One turn moves each row of this set onto another row. After a few examples, where does it send each row asked below?
povu: [-19   1   0   2 -24   8  34  -6   1  26 -34  -6 -10  -3 -19 -20  53 -32
 -24 -31   2  -3 -19  16  -4 -20 -44 -28  21  24  32  19 -18  32  17 -16
 -34   0   5 -28  -8  25   5   7   1  30 -36  -9   9   6]
gif: [-19 -23  -7  -7   7  -3 -17  18  11  20 -10 -41 -10  20 -17 -30  14 -32
  15  -3 -30  28  25  16  43 -10  12  19   0  -4  17 -17  -2  22  21   3
   5 -14  30  11  10 -21   0 -12   0  52 -12   8 -34 -28]
poz: [-22 -31 -22 -28 -13   9 -14   3   9  10  -6 -36  -2  13  -8   7   7 -19
  26 -11 -10  31  34  19  33 -14  21  15  -5 -24  11 -20  -7   1  14 -39
 -23 -17  -3   6  -7  -6  -5  -5 -14  49  -7  -2 -39   5]
sotu: [-23 -12 -32 -26 -10 -17 -29  -2  -2   7  -6  -3  25   5   5 -20 -24  13
   8 -22 -14  29 -23  17   6 -24   9   9   3 -12  -4  -9  -8 -17 -16 -36
 -39   0   7  14 -13 -18   5  -5  13  64 -15 -21 -26  -3]
lebe: [-13   6  -3  12 -20  -1  15 -27  -1  16 -25  13   3   0 -19 -21  36 -23
 -25 -48  -9   4 -25  19  -5 -23 -49 -17  28  21  33  15 -30  12   4 -15
 -36   1   8 -29 -10  15  12   3   6  25 -37  -3  11   8]
soti: [-14 -33 -13   4 -31  -9  -1 -16   7  27 -32 -55 -18   5 -25 -13  12 -29
  -1  -6 -24  34  21  -2  37 -18  23  22 -12 -20   9 -10 -27  11   9 -28
   1 -16  27 -22   0 -25  -7 -16  -6  40 -14 -16 -39   0]
ged: [-20   7  -4   9 -17  -1  12 -28   4  16 -24  10  -1   3 -17 -18  33 -32
 -35 -46 -13   4 -29  19   3 -25 -43 -16  36  25  35  20 -34  15   4 -26
 -42   2  18 -23 -11   9   9  -3  -1  32 -35   0  13  11]
Kiba: [-12 -11 -14   1 -42 -41 -23  -2  -2  19 -13 -10  11 -13  -3 -40 -31  -9
  -3  -9 -24  34 -41  17   4 -41  10  12   2  -8  15   0  -5   4 -12 -37
 -37  14  30 -26 -17 -29  -5 -17  -6  41 -14 -37 -20 -15]
Vozi: [  1   2   7  12 -23 -18  41  26   8  11 -22 -22  14 -15  13  -5  17 -12
  13  29 -17  31  -3  12   2 -26  12  -9  16 -12 -12  -9  -5  27   8 -34
 -16  -6  41 -30   9  -5  -8   3 -21  61 -28 -51 -25  -3]
kize: [ -3 -11  -2  -1 -22   9  15 -23   8  22 -29  -7  -6   7 -21 -15  47 -37
 -17 -47 -13   2  -3  27   4 -23 -42 -12  22  18  45  15 -22  24  17 -16
 -32  -3  -4 -34 -10  15   2  -3  -4  12 -28   6   8   5]
dobi: [ -8  -5   0  -1 -16  14  11 -29  11  17 -32  -8 -10   8 -18  -6  47 -49
 -22 -39 -13   2  -9  25  13 -22 -39 -11  27  24  46  14 -25  23  19 -27
 -32  -5   2 -31  -9   7  -6  -4  -5  17 -26   4  12  -1]
Gisel: [-25   2 -21  -6 -27 -32 -35  -5   1   9 -12 -12  18  -8  -9 -32 -21  -3
   1 -11 -13  15 -58  16   0 -30   6  12  -1 -15  24   0   6  12 -11 -14
 -39  18  15   1 -33  -3  -3 -15  11  31  -3  -4 -36 -19]
nonob: [-20  -6 -10   5  -4 -26 -37  16  -4   4   0   2  19   5 -16 -41 -32  -8
  10  -5 -31  33 -19  27  24 -29   0   5   6  12  17  -7   0   5  -2  -2
 -21  13  45  18  -7 -25   3  -8   5  46 -14  -1 -22 -31]
kemu: [-21 -20 -18   7 -10   4  -3 -14  13  21 -29 -51  -7  11 -33  -4  23 -18
   6  -7 -17  17  16   0  29  -2  20  18  -4 -29  11  -8 -24  16   9 -11
  -3 -17  31   9  -7   3  -6 -11   6  28  -5  18 -54  14]
Dunep: [  0  17   4  10   6  -7  27  29  15   7 -16 -11  22 -13  16   1  26  -6
  28  30 -10  11 -20  13 -14  -9   4  -8  26 -21  -2 -14  10  33  12 -24
 -22  -5  34  -9   2  16 -13   7  -7  50 -16 -24 -35  -4]
pel: [-27  13   6   8   2 -15  14  46   0  -5   2 -12  10  -3   3 -22   7 -18
  19  27 -14  29  -4  14  22 -19   1 -11   9   8  -2 -17   9  32  19   1
 -13  -1  41   6   7   0   9   9 -10  75 -25 -19 -30 -28]
felil: [-24  -9 -14 -21  -9   6  15  36  -1  11 -20 -18  13  -9   8   5   4   2
  24  25   7  20  -3  14   5 -16  14 -25  -3  -3 -13 -10   8  11  10 -43
 -29  -2  16  14  -2   5 -13  16  -2  72 -20 -37 -24  -2]
Rokam: [-20   4  -1  -2 -20   8  34  -8   5  16 -37 -11  -5   0 -12 -12  53 -39
 -33 -26  -2  -3 -25  19   5 -26 -40 -28  24  32  31  23 -20  35  17 -21
 -35   0   9 -23 -10  19   1   3  -4  38 -35  -9  12   2]

pel turns into gif
sotu turns into felil
Gisel turns into Dunep
Where do these go?
povu turns into kize
ged turns into Rokam
Vozi turns into soti

